Questions about the table below.
1) Give the last entry, reading row by row.
2) Give the largest entry in the last row.
3) Give the first entry, reading row by row.
4) Give the top entry of the column that holds the largest entry.
5) Give the second largest entry.
6) Give the bottom entry of the column that holds the smallest entry.
7) Give the third entry on the diagonal from the top-right corner.
8) Give the largest entry in the last column.
2.34	1.68	-3.28	2.77	-2.64	3.16	2.29	1.45	-2.00	1.34	2.15	2.67
1.71	1.76	-2.82	-2.13	3.15	-2.91	-4.46	-1.59	3.07	-1.72	-0.24	-4.26
-0.39	0.38	0.36	-3.05	3.46	-3.60	-4.06	-1.72	3.13	-1.84	-2.34	-4.08
1) -4.08
2) 3.46
3) 2.34
4) -2.64
5) 3.16
6) -4.06
7) -1.84
8) 2.67
